128 stands for zero in the data rows.
Each pair is two rows. How far apart are they, by a hidden measure? 0 means very close, and 30 very far. Two or three weighted sums of its numbers give each row a place; it is the straight-line distance between the places.
93 92 126 140 114 140 162 111 94 118 105 143 144 81 110 122 116 134
97 97 162 123 114 98 167 116 142 58 104 140 159 75 62 150 109 115 -> 9
131 138 84 174 141 198 115 73 145 148 124 76 141 118 134 161 106 85
128 92 67 124 103 154 93 107 174 94 130 60 141 133 138 149 142 108 -> 9
149 138 109 170 157 117 144 130 126 183 141 137 104 143 160 147 88 88
98 129 186 128 154 122 154 182 110 107 116 190 117 111 137 58 177 209 -> 8
133 157 92 146 172 207 118 92 141 165 117 93 130 126 170 122 142 107
152 119 74 109 112 130 132 137 135 142 176 127 162 145 100 142 113 96 -> 1
131 124 141 100 132 118 139 117 116 83 162 109 156 135 112 79 149 163
113 153 129 77 98 151 150 135 104 147 152 88 146 87 139 161 99 90 -> 14
97 160 135 160 164 175 108 129 123 153 84 142 94 90 133 106 132 128
175 135 166 81 112 140 129 163 143 126 144 111 178 189 122 150 175 149 -> 18
122 121 141 114 112 150 145 149 146 110 114 132 172 100 108 137 116 132
152 120 98 120 128 135 136 132 143 123 137 106 164 116 97 119 117 118 -> 8
143 85 161 104 107 81 102 129 133 129 154 157 134 160 89 154 126 163
115 90 139 113 63 67 137 141 106 143 139 144 115 117 94 112 89 124 -> 7
106 152 121 140 125 107 90 131 141 169 131 142 51 125 151 181 91 83
114 146 109 133 128 126 134 140 114 129 96 109 139 101 131 138 110 110 -> 6
116 98 135 150 128 105 128 90 132 127 88 141 113 99 114 138 101 123
163 141 159 188 209 137 103 130 114 104 67 150 110 198 190 134 187 169 -> 13
122 149 172 134 178 97 167 150 93 123 84 142 135 125 144 92 149 156
128 132 133 95 88 101 109 167 166 152 177 113 100 163 147 162 111 103 -> 6
128 136 140 136 175 148 157 158 121 129 94 112 138 121 182 125 135 154
152 139 166 114 169 113 173 141 129 117 74 137 129 97 152 111 159 147 -> 6
142 154 91 145 84 116 96 91 138 164 129 98 89 113 158 139 102 96
112 133 126 149 166 154 141 138 118 118 85 136 139 127 166 122 171 133 -> 26
85 113 164 127 101 121 169 133 130 75 90 154 164 90 50 153 129 129
174 95 81 148 138 123 79 64 153 148 132 115 116 127 138 126 95 120 -> 13
114 131 145 95 102 136 179 131 122 147 138 107 166 84 115 164 96 96
120 151 144 83 140 138 140 141 137 184 127 92 154 142 158 121 103 112 -> 16
128 145 136 147 142 155 172 104 124 136 117 98 134 81 106 124 91 107
131 139 157 97 120 76 140 174 131 124 136 90 106 147 126 137 112 130 -> 8
143 126 98 107 96 128 91 99 161 111 171 134 109 155 95 141 121 124
219 95 59 135 140 174 104 38 107 143 171 75 145 157 141 88 121 108 -> 9
118 153 120 150 152 170 146 105 112 138 77 148 123 132 168 136 145 144
96 161 149 61 131 165 149 179 133 117 154 112 146 122 121 159 153 121 -> 4
97 109 133 142 153 129 74 127 145 101 109 158 104 134 130 123 146 126
115 144 173 152 175 140 185 146 104 134 77 142 132 104 143 105 168 182 -> 13
161 160 189 118 218 80 149 169 108 108 88 189 93 135 174 42 198 224
125 135 70 148 130 97 106 104 166 145 131 100 97 168 135 182 116 102 -> 15
155 154 157 98 134 139 147 158 129 125 130 119 150 126 110 105 108 118
76 130 121 135 153 113 137 119 105 115 124 119 115 115 136 127 167 142 -> 18
116 142 151 127 176 128 136 137 122 139 96 161 90 122 135 104 155 176
143 97 132 87 107 119 144 94 142 118 141 146 190 94 90 133 79 109 -> 9
68 107 162 103 104 112 133 171 133 66 121 162 145 102 67 170 149 134
145 151 196 73 172 73 94 156 74 126 138 213 53 146 148 50 219 229 -> 14
140 93 122 125 117 135 144 108 139 132 159 125 171 119 96 122 119 114
182 118 131 115 145 184 132 152 126 111 196 89 204 185 109 140 172 140 -> 20
192 87 126 162 189 46 45 114 102 142 96 172 96 211 201 121 139 190
133 167 134 148 163 122 91 138 93 132 101 171 69 145 183 95 156 164 -> 14
220 123 99 205 198 157 167 135 130 187 93 114 170 167 178 121 96 105
133 113 88 110 108 96 155 109 153 155 164 87 150 125 140 137 100 118 -> 5
148 155 226 139 212 89 158 199 111 133 63 202 78 117 178 62 212 234
143 125 156 100 107 97 159 178 117 96 155 134 146 146 96 96 130 140 -> 12
120 127 139 137 155 146 164 120 127 114 67 121 142 115 149 119 165 162
134 158 210 107 177 79 134 171 86 111 115 203 82 119 149 57 192 204 -> 18
129 124 78 161 147 182 114 42 114 113 148 111 148 206 164 129 167 160
82 179 155 92 144 203 158 147 107 173 127 92 140 147 113 141 136 130 -> 6
132 172 115 119 121 127 134 140 173 164 156 70 132 127 176 158 114 104
141 133 120 133 106 140 154 128 105 84 157 126 157 118 115 82 125 124 -> 20
124 143 118 159 130 114 82 119 113 153 101 186 73 128 156 105 139 125
128 154 150 145 166 116 162 167 111 117 94 126 130 118 181 71 156 171 -> 15
116 108 154 125 153 93 110 184 102 110 113 146 126 173 140 101 168 166
98 111 83 179 115 115 87 94 148 179 108 126 60 122 136 159 91 65 -> 16
149 115 201 91 181 77 128 153 88 75 121 151 115 99 127 61 197 207
115 143 124 132 136 138 157 114 103 149 105 85 139 112 145 112 113 127 -> 14
130 107 141 110 115 134 131 119 139 129 136 103 194 108 52 155 110 120
125 137 140 137 157 134 156 118 112 106 94 132 130 112 128 78 154 164 -> 13
113 103 105 147 120 97 111 73 114 109 119 125 122 67 100 121 88 81
96 145 86 120 95 137 110 101 131 72 123 130 106 157 125 131 150 109 -> 17
127 137 140 121 147 125 138 177 124 153 155 111 123 154 131 115 111 107
113 115 156 141 94 126 136 137 130 85 81 154 137 89 62 168 116 123 -> 10
99 115 100 127 124 183 114 94 145 139 126 79 124 133 119 143 126 105
128 120 103 156 105 137 99 125 126 129 112 120 128 88 106 138 91 101 -> 22
119 104 116 67 64 177 207 175 109 162 200 60 227 130 91 150 86 69
124 161 110 82 81 134 170 175 123 128 145 112 154 101 105 116 86 72 -> 21
124 165 150 116 143 193 135 121 119 117 116 93 122 172 149 154 193 157
155 153 120 102 87 99 173 161 118 153 184 92 152 166 138 131 115 107 -> 18
134 116 145 168 181 172 179 138 123 121 103 86 163 86 140 86 140 137
145 131 113 129 88 141 167 115 119 120 166 79 182 75 109 134 78 87 -> 15
104 111 151 124 93 105 133 156 142 69 105 156 163 74 57 160 120 129
134 138 167 126 181 138 184 130 115 105 91 133 133 75 153 83 141 164 -> 8
168 78 67 177 154 138 121 101 146 110 160 110 151 184 159 116 112 125
118 155 131 149 119 150 119 90 106 153 104 130 95 104 128 140 118 126 -> 10
171 148 96 114 164 179 124 93 118 155 175 101 161 209 180 127 126 143
118 136 194 118 158 78 121 177 95 71 122 191 90 119 128 78 193 204 -> 16
130 138 83 144 158 216 154 72 131 178 134 54 129 103 115 154 117 82
117 145 158 132 152 117 145 144 104 116 114 152 116 100 150 67 161 162 -> 11
121 156 133 107 137 117 148 164 164 180 135 114 96 144 155 164 104 108
114 146 134 164 161 144 143 175 140 157 97 90 115 119 138 112 100 113 -> 19
121 108 96 138 114 157 160 111 129 105 143 109 189 86 108 132 103 108
129 106 119 131 106 108 105 86 126 94 139 149 92 135 138 106 137 125 -> 7
105 164 89 126 74 118 92 99 149 178 170 107 88 123 182 174 93 107
181 109 90 145 133 130 112 76 126 136 153 144 138 153 163 102 133 133 -> 6
87 83 172 103 82 110 158 126 128 107 94 138 185 65 70 158 100 123
124 155 153 141 151 183 123 178 133 110 118 160 147 136 131 142 150 120 -> 10
86 85 158 128 98 95 132 124 116 88 88 162 156 120 72 149 139 140
149 135 79 149 123 141 107 85 140 190 154 99 95 164 165 165 107 118 -> 11
175 93 111 113 131 145 138 107 136 143 184 86 167 134 100 134 110 115
85 77 157 118 78 126 127 134 138 63 113 154 166 58 61 151 121 126 -> 5
136 156 169 112 152 154 172 148 105 127 88 152 121 94 177 95 155 177
198 113 100 136 151 146 128 97 145 139 145 113 147 158 157 106 123 131 -> 15
122 100 134 129 78 66 105 127 126 111 160 159 111 107 94 108 97 121
145 136 132 120 148 220 123 133 147 127 138 116 181 143 135 127 147 129 -> 19
198 59 91 159 162 109 95 64 123 138 116 149 154 147 144 118 94 122
150 151 136 124 156 147 143 130 110 141 123 114 125 128 181 94 161 160 -> 19
139 130 104 102 128 105 171 178 169 163 126 109 136 114 172 165 90 96
106 134 125 173 135 101 80 82 125 128 78 140 80 127 140 156 113 114 -> 18
130 132 149 106 122 104 155 166 131 111 131 134 159 143 121 114 146 161
94 151 97 113 67 134 109 124 157 168 147 133 79 128 137 164 97 91 -> 8
161 136 152 112 141 144 155 209 134 131 126 132 139 133 111 86 135 140
159 56 84 159 149 120 80 86 136 89 166 125 125 129 124 123 117 121 -> 5
159 111 54 155 138 141 96 76 135 130 145 113 110 155 157 140 126 102
169 93 89 151 113 145 94 88 175 140 161 100 135 134 145 148 104 124 -> 7
98 131 137 150 170 180 137 117 133 116 114 106 132 92 139 94 132 128
121 141 103 153 173 203 152 78 149 134 115 68 126 103 115 148 118 105 -> 5
158 153 181 121 184 117 96 133 98 110 128 154 114 202 151 119 206 197
125 180 88 146 114 192 108 118 136 161 159 107 90 150 112 165 130 84 -> 9
66 123 156 133 98 87 166 131 148 174 71 109 109 63 119 148 70 104
126 113 104 132 134 165 144 138 133 124 136 104 170 96 103 117 121 107 -> 12
138 140 175 151 205 150 177 140 115 135 94 132 129 110 179 102 138 160
101 144 142 150 132 152 123 149 148 112 85 151 114 110 148 145 124 126 -> 5
132 136 179 113 193 93 152 174 89 122 95 204 106 119 150 62 166 202
104 147 142 111 126 120 98 114 133 118 131 154 104 130 143 113 146 164 -> 4
140 140 153 152 158 142 114 139 107 89 115 153 94 128 162 81 166 167
131 105 90 112 123 135 109 106 142 104 182 117 162 133 115 152 106 105 -> 20
100 88 161 133 89 109 110 109 121 87 133 153 151 129 53 161 149 125
168 129 84 163 121 144 76 73 128 167 171 81 113 150 139 127 118 130 -> 25
108 134 102 141 118 140 119 99 116 107 128 126 130 112 114 108 141 122
122 128 127 142 162 121 107 131 117 93 95 152 93 141 142 85 169 163 -> 4
85 121 140 127 138 148 100 136 125 122 114 134 101 127 112 136 144 132
159 115 118 142 149 176 136 160 139 140 132 71 200 156 130 137 132 116 -> 6
144 134 127 112 133 136 129 120 108 101 116 135 148 120 122 120 145 145
147 76 124 150 95 98 94 84 120 116 131 149 136 184 91 168 137 127 -> 17
133 127 141 143 135 126 105 149 127 146 104 169 97 147 118 136 130 147
122 166 118 177 141 103 117 141 153 150 97 123 54 128 143 177 85 109 -> 18
90 139 111 128 94 184 102 134 149 130 148 99 105 158 97 181 146 88
127 100 121 146 143 141 140 120 119 100 125 125 105 117 115 90 154 135 -> 12
109 166 94 125 146 143 132 127 138 157 124 89 128 127 180 144 105 104
79 143 115 100 105 184 107 115 160 128 148 93 116 141 110 187 135 115 -> 12
167 83 61 191 106 132 81 103 135 116 167 142 128 174 125 110 125 102
215 130 179 143 207 104 108 203 131 138 104 155 111 191 137 107 184 176 -> 5
125 122 109 118 142 142 135 111 129 123 131 127 167 101 95 103 108 94
128 124 107 108 88 100 117 127 182 154 144 111 96 133 130 152 89 96 -> 6
140 149 119 142 159 132 134 160 148 141 129 128 107 138 153 91 101 106
104 133 142 152 154 146 99 139 120 120 65 135 91 136 160 125 155 120 -> 19
162 122 134 104 96 94 148 126 119 72 183 118 158 121 88 97 137 136
92 139 111 155 149 183 141 104 102 92 109 117 142 118 116 152 127 104 -> 21
182 161 160 71 113 110 190 192 155 161 139 102 153 171 105 122 129 136
110 100 153 126 106 91 124 101 110 68 124 159 140 118 29 180 146 134 -> 12
138 158 159 134 158 91 147 168 92 149 112 182 100 125 169 88 165 172
132 125 120 143 113 103 114 125 111 116 113 115 143 155 117 145 117 123 -> 5
142 141 120 145 186 125 181 167 127 150 100 87 122 159 191 93 127 157
82 126 154 118 76 174 116 112 163 110 156 101 146 126 89 153 119 99 -> 4
132 132 95 166 108 158 96 132 125 128 128 139 90 164 144 128 142 130
126 96 136 141 99 75 109 117 131 98 106 188 60 135 100 130 109 107 -> 7
134 142 132 123 166 109 132 124 119 115 114 119 131 118 158 132 165 151
148 112 102 138 97 120 118 127 137 117 138 120 154 166 114 135 127 123 -> 7
102 76 127 124 93 143 103 130 124 84 143 160 135 108 47 113 133 117
113 106 175 123 98 129 126 142 121 83 114 160 165 102 68 126 118 124 -> 6
149 109 80 164 132 154 95 77 141 138 169 98 92 143 160 118 125 116
119 145 120 146 142 175 100 114 122 147 111 148 106 135 134 153 126 123 -> 13
65 135 158 134 118 139 150 146 143 122 132 165 141 56 83 133 124 135
153 76 110 152 109 102 86 86 124 102 127 127 136 157 79 126 111 122 -> 12
119 136 131 115 117 130 163 152 144 134 130 105 135 102 120 143 94 87
129 145 151 158 195 193 132 104 126 92 98 100 162 146 154 139 171 145 -> 10
75 117 121 127 92 171 89 165 158 117 145 129 142 158 71 184 139 83
143 123 95 97 78 140 83 105 155 133 204 141 121 162 125 158 117 109 -> 18
100 164 158 166 135 182 163 144 127 136 90 108 142 57 147 105 118 99
120 95 156 109 105 136 152 140 134 101 102 136 168 111 96 138 117 140 -> 17
132 154 106 126 140 160 144 115 119 134 122 96 129 102 125 134 140 101
179 130 92 172 191 122 116 101 138 160 127 101 136 146 168 100 101 139 -> 17
152 126 123 128 124 184 132 128 128 117 136 107 174 200 124 151 167 147
106 113 122 151 111 107 119 118 110 122 103 157 112 118 132 143 119 128 -> 9
183 97 50 160 145 126 87 71 142 133 153 107 119 148 148 127 117 98
179 120 138 125 143 83 174 178 121 155 119 118 168 124 138 70 86 118 -> 10
145 160 180 99 171 118 152 153 104 142 107 172 115 91 128 79 177 188
109 115 109 178 142 133 144 107 103 114 92 128 102 110 129 118 113 126 -> 8
195 116 115 77 123 121 172 182 145 204 178 78 203 164 136 122 83 117
128 133 81 155 135 162 112 83 163 135 142 87 108 152 122 117 139 89 -> 8
129 133 117 168 99 129 125 98 121 124 114 149 133 135 110 90 104 119
91 146 109 174 125 109 108 136 165 134 111 130 56 129 145 130 96 78 -> 7
199 109 63 114 160 172 117 92 158 165 175 73 200 182 134 112 96 114
131 110 140 128 136 139 177 101 125 106 122 106 193 64 83 99 88 98 -> 13
115 166 132 122 173 109 112 111 107 123 108 181 79 126 175 116 164 167
133 157 122 140 145 214 143 88 99 118 102 108 144 95 109 118 140 104 -> 11
102 147 96 161 121 124 87 94 184 128 118 103 80 102 138 139 94 82
147 164 138 141 177 91 110 148 91 98 115 179 95 158 165 130 162 161 -> 25
108 121 127 153 162 158 139 110 110 106 94 121 137 111 151 116 131 155
147 127 62 160 141 113 97 67 160 166 147 86 102 166 146 138 125 95 -> 22
110 145 97 137 115 107 124 145 157 165 84 141 67 143 123 173 89 86
83 135 147 91 91 125 100 139 122 81 130 161 126 102 66 146 162 119 -> 14
153 173 168 112 163 93 121 147 104 113 137 185 92 124 142 118 183 183
132 120 88 114 108 169 121 108 135 146 148 87 151 110 161 129 129 117 -> 17
105 110 136 130 169 162 133 134 119 90 127 121 146 74 128 92 171 140
90 177 128 55 88 160 180 189 138 157 189 89 133 87 110 130 81 79 -> 4
183 106 87 123 129 98 132 152 131 181 151 136 154 170 165 128 88 115
160 95 75 172 125 116 118 87 136 137 125 137 125 158 143 130 119 116 -> 7
165 125 98 156 135 161 83 67 145 179 144 111 106 165 150 142 131 111
100 131 118 159 135 173 105 107 103 135 101 128 120 118 136 109 128 130 -> 10
100 89 187 134 91 137 153 141 115 97 119 161 189 56 63 120 115 127
108 131 127 126 149 139 98 134 124 92 106 157 95 132 158 87 160 143 -> 7
112 127 115 121 75 106 89 115 138 161 133 177 69 124 139 164 113 125
118 140 204 94 160 68 121 178 89 94 129 213 84 110 154 65 208 201 -> 13
134 115 168 110 86 96 141 181 129 150 161 134 154 155 101 98 144 141
133 94 145 91 104 110 142 124 131 101 127 127 170 128 107 146 141 167 -> 17
142 138 150 116 113 147 238 95 87 153 130 67 196 50 103 127 67 75
153 147 199 124 190 87 129 176 80 133 92 221 69 96 162 45 197 220 -> 5
68 99 106 119 100 151 52 129 156 83 166 125 132 163 80 169 135 98
180 116 93 102 87 146 156 96 137 148 189 99 155 143 141 137 103 112 -> 16
172 85 102 140 157 168 142 79 134 116 168 100 187 162 127 92 159 137
102 133 124 131 151 137 96 118 122 103 130 164 105 115 119 112 178 163 -> 7
123 107 111 116 132 118 111 111 106 79 159 133 120 107 113 121 136 127
87 175 154 50 69 155 172 162 124 133 184 120 130 113 129 134 150 122 -> 16
196 94 115 164 146 106 67 65 153 152 144 135 112 182 110 140 121 109
107 112 136 158 109 118 101 122 104 106 115 171 96 82 106 123 97 98 -> 18
100 150 121 149 129 135 83 109 124 119 112 156 92 134 136 130 141 128
130 157 125 130 98 120 77 134 152 133 130 151 66 193 130 140 153 124 -> 4
122 178 101 126 147 141 92 141 150 187 130 107 72 138 180 142 109 87
142 153 144 56 91 85 119 197 161 175 173 125 123 200 124 165 122 108 -> 14
122 130 85 132 142 141 144 133 117 108 132 120 143 110 146 100 137 136
117 57 145 144 106 90 57 87 144 79 122 141 133 133 43 153 149 118 -> 14
118 109 137 104 76 82 102 126 109 144 125 163 111 111 110 143 96 115
140 139 138 121 126 98 110 185 132 117 136 155 112 159 127 117 157 152 -> 7
128 90 125 128 108 117 122 110 129 118 144 129 162 130 82 137 117 112
124 109 139 142 134 159 92 118 126 128 147 154 105 156 102 126 140 129 -> 6
154 113 64 132 141 130 62 70 159 135 167 93 99 145 169 151 130 104
122 118 140 128 165 149 121 115 128 123 129 134 140 186 113 98 176 176 -> 12
122 141 153 126 171 123 137 123 111 103 92 129 128 117 155 124 145 152
122 144 138 152 159 149 141 126 88 128 108 146 123 144 138 140 146 151 -> 4
104 168 115 80 79 217 140 135 107 152 195 86 157 141 109 136 134 122
122 143 147 91 127 110 79 144 130 128 165 167 94 141 117 157 135 143 -> 9
157 135 131 121 167 134 150 159 158 144 128 42 129 132 117 126 127 116
83 142 125 105 67 153 69 146 152 132 153 111 137 163 84 181 142 106 -> 18
73 184 153 117 95 146 224 195 130 166 127 120 134 59 129 114 69 79
156 119 132 105 123 80 153 106 113 132 145 109 150 131 102 138 132 134 -> 9
